Small tables with named rows and columns. After each table, cells are looked up by row and column.

beritu
          rugo    buf  tunimo  fulodo  gadugo    gib   romi  migoti    suv  lupubak
robuveb   1.47   3.81    0.47    1.80    1.09   3.93   5.30    8.14   8.61     6.50
logepub   3.32   4.51   -4.62    2.81    4.20   3.34   5.70    8.74   6.28     1.09
kav      -0.99   3.26    7.06    3.85    0.94   2.69   2.08    2.30  -3.62    -1.81
riboler   0.89   5.75    2.79   -0.95    1.60   8.31  -2.67    2.77   4.71     7.87
vin       2.42   3.34    1.59   -0.95    4.02   5.14  -2.08    2.23   5.55     8.58
baz       0.61  -0.82    5.66    5.12    0.38   2.44   6.28    2.05   8.92     7.75
kiv       1.55   5.39   -1.39    2.70    3.63   7.27   0.20    1.89   1.11     0.22
vuzugad   2.07  -0.33    0.36    2.59    5.72   2.97   0.11   -1.34   4.67     5.59
kabeti    4.40   3.41    0.21    4.11    4.54   1.83   4.64    4.55   1.75    -0.98
subipap   1.29   2.03    8.83    1.71    0.71  -1.41   4.76    9.40   3.17     3.24
kefi     -5.52   2.90   -1.35    1.47    0.69   3.86   3.18    6.16   2.03     2.86
suvo      2.21   1.86    1.68    4.53    0.25   1.91   9.33    1.44   6.44     8.45

kefi, gib => 3.86
vuzugad, tunimo => 0.36
kefi, migoti => 6.16
baz, gadugo => 0.38
kiv, lupubak => 0.22
kiv, rugo => 1.55
riboler, tunimo => 2.79
kabeti, migoti => 4.55
logepub, gib => 3.34
baz, migoti => 2.05
riboler, fulodo => -0.95

pasus:
        pibug     mog   mibok     gif    lifi  bidane  folikom   fodep     geg
sizov   5.870   3.412   1.772  -4.963  -8.479  -7.424    1.710   0.870   0.132
pas    -4.131  -2.846   0.084  -0.667   3.074  -2.728   -7.229  -3.731  -6.483
keker  -3.615  -9.892  -4.335  -5.751  -6.449   3.870    3.199   3.340   1.308
mupup  -5.580   0.653  -2.752  -2.850   2.967  -0.676   -8.373  -4.634  -6.549
sil    -2.376  -1.906  -2.985  -0.078   1.126   1.983   -0.755   0.600   1.558
zimi   -3.747  -4.468   0.066   0.666   3.050  -4.392   -6.062  -5.832  -5.871

sil, folikom -> -0.755
mupup, mog -> 0.653
zimi, bidane -> -4.392
pas, fodep -> -3.731
sizov, geg -> 0.132
mupup, lifi -> 2.967
zimi, gif -> 0.666
pas, gif -> -0.667
sizov, mog -> 3.412
sizov, mibok -> 1.772
zimi, pibug -> -3.747

tadav
fields: dilo, bek, lipog, fuf, fomike
bepanet: [-0.5, 0.1, -0.2, 0.1, -0.3]
pidur: [-0.1, -0.1, -0.5, -0.5, -0.3]
zes: [-0.1, -0.2, -0.5, -0.3, -0.4]
rurazev: [-0.4, 0.0, -0.6, 0.5, -0.2]
busez: [-0.3, -0.3, 0.5, -0.3, -0.3]
vor: [-0.2, -0.1, -0.3, -0.1, -0.2]
bopav: [-0.1, -0.3, 0.1, -0.3, 0.0]
mon: [-0.4, -0.2, -0.2, 0.0, -0.3]
fepu: [0.1, -0.4, -0.4, -0.1, 0.4]
gad: [-0.2, -0.1, -0.3, -0.3, -0.2]
kemika: [0.0, 0.0, -0.5, -0.4, -0.1]

fuf of bopav: -0.3
bek of rurazev: 0.0
dilo of fepu: 0.1
fuf of rurazev: 0.5
lipog of busez: 0.5
fomike of fepu: 0.4
dilo of mon: -0.4

Table fegove
	nik	faf	pibonap	rap	vuned	situ	kigav
kulob	37727	34415	29641	43955	43456	32367	31414
sufat	53659	26353	19929	66380	68275	14503	45037
mus	32367	25802	25746	38826	39547	21879	32254
nedepa	24990	41753	46648	76848	73506	33978	27386
todono	53030	31581	22463	59499	60566	23660	41641
nakisom	26307	27141	28943	34448	34118	25081	28451
kig	21301	24264	34771	67814	67123	12113	32879
tubof	44160	23422	21404	60894	62561	12244	41674
lep	35714	24837	24515	46503	47317	18261	35051

rap of todono is 59499
situ of nedepa is 33978
kigav of tubof is 41674
faf of tubof is 23422
situ of sufat is 14503
pibonap of todono is 22463
nik of nedepa is 24990
faf of mus is 25802
rap of nedepa is 76848
faf of kulob is 34415
nik of todono is 53030
nik of lep is 35714
Which row has the largest vuned? nedepa

vaseguz.tsv
	vub	nuso	zud
befa	88.2	14.8	27.6
gidida	82.7	55.7	55.3
dumez	27.6	16.0	31.5
bever	71.9	64.4	49.4
zemepu	85.3	19.7	91.7
siro	25.8	71.0	35.1
musore	54.3	17.0	78.3
tev	87.3	20.0	85.9

zud of dumez = 31.5
zud of zemepu = 91.7
zud of bever = 49.4
nuso of befa = 14.8
zud of befa = 27.6
vub of siro = 25.8
zud of tev = 85.9
vub of bever = 71.9
vub of tev = 87.3
vub of musore = 54.3
nuso of tev = 20.0
nuso of dumez = 16.0
vub of gidida = 82.7
nuso of gidida = 55.7
vub of befa = 88.2
nuso of musore = 17.0
zud of gidida = 55.3
nuso of zemepu = 19.7
Row with the largest zud: zemepu

sek:
	kodipu	feduvuv	bimina	vesi	bege
dop	0.26	0.09	0.06	-0.17	0.49
lise	-0.15	0.07	-0.12	0.32	0.58
zut	0.56	0.21	0.08	-0.33	0.21
taf	-0.18	0.06	0.88	0.61	0.28
mag	0.56	0.20	0.08	-0.34	0.20
gize	0.26	0.09	0.07	-0.17	0.49
numob	-0.40	0.26	-0.57	0.67	0.49
vimipit	0.41	0.13	0.70	-0.15	0.19
fofop	0.75	0.05	0.82	-0.62	0.25
pomukel	0.40	0.40	-0.18	0.22	0.10
tid	0.75	0.05	0.82	-0.63	0.25
boz	0.38	0.15	0.70	0.06	0.16
letilo	0.57	0.34	0.23	-0.02	0.04
mego	0.12	0.18	-0.14	0.28	0.43

kodipu of pomukel = 0.40
vesi of mag = -0.34
bimina of lise = -0.12
bege of mego = 0.43
bimina of dop = 0.06
bimina of zut = 0.08
bege of boz = 0.16
bimina of letilo = 0.23

sep:
|  | fiz | kopit | sekir | votuz | fam | kemi | memep | rus | fes |
|---|---|---|---|---|---|---|---|---|---|
| bul | -1604 | 5746 | -1446 | 2432 | -4336 | 6460 | -5766 | 2340 | -227 |
| muge | 1071 | 1616 | 4111 | 1504 | 2751 | 2468 | -699 | 5305 | -1873 |
| dopog | -1826 | 1736 | 572 | 5867 | 530 | -7652 | -1325 | -5536 | 5324 |
| kod | -5909 | 6059 | 5747 | 9070 | 3445 | 1666 | -5870 | -432 | 373 |
| rop | 1534 | -1132 | -2488 | -2699 | -1571 | 1328 | 2069 | -461 | 435 |

What is the votuz of bul in sep?
2432
What is the sekir of rop in sep?
-2488
What is the fiz of muge in sep?
1071
What is the kemi of bul in sep?
6460
What is the memep of kod in sep?
-5870
What is the fam of rop in sep?
-1571
What is the fes of rop in sep?
435
What is the kopit of dopog in sep?
1736
What is the kemi of kod in sep?
1666
What is the fiz of rop in sep?
1534
What is the kopit of muge in sep?
1616
What is the memep of dopog in sep?
-1325
What is the rus of dopog in sep?
-5536

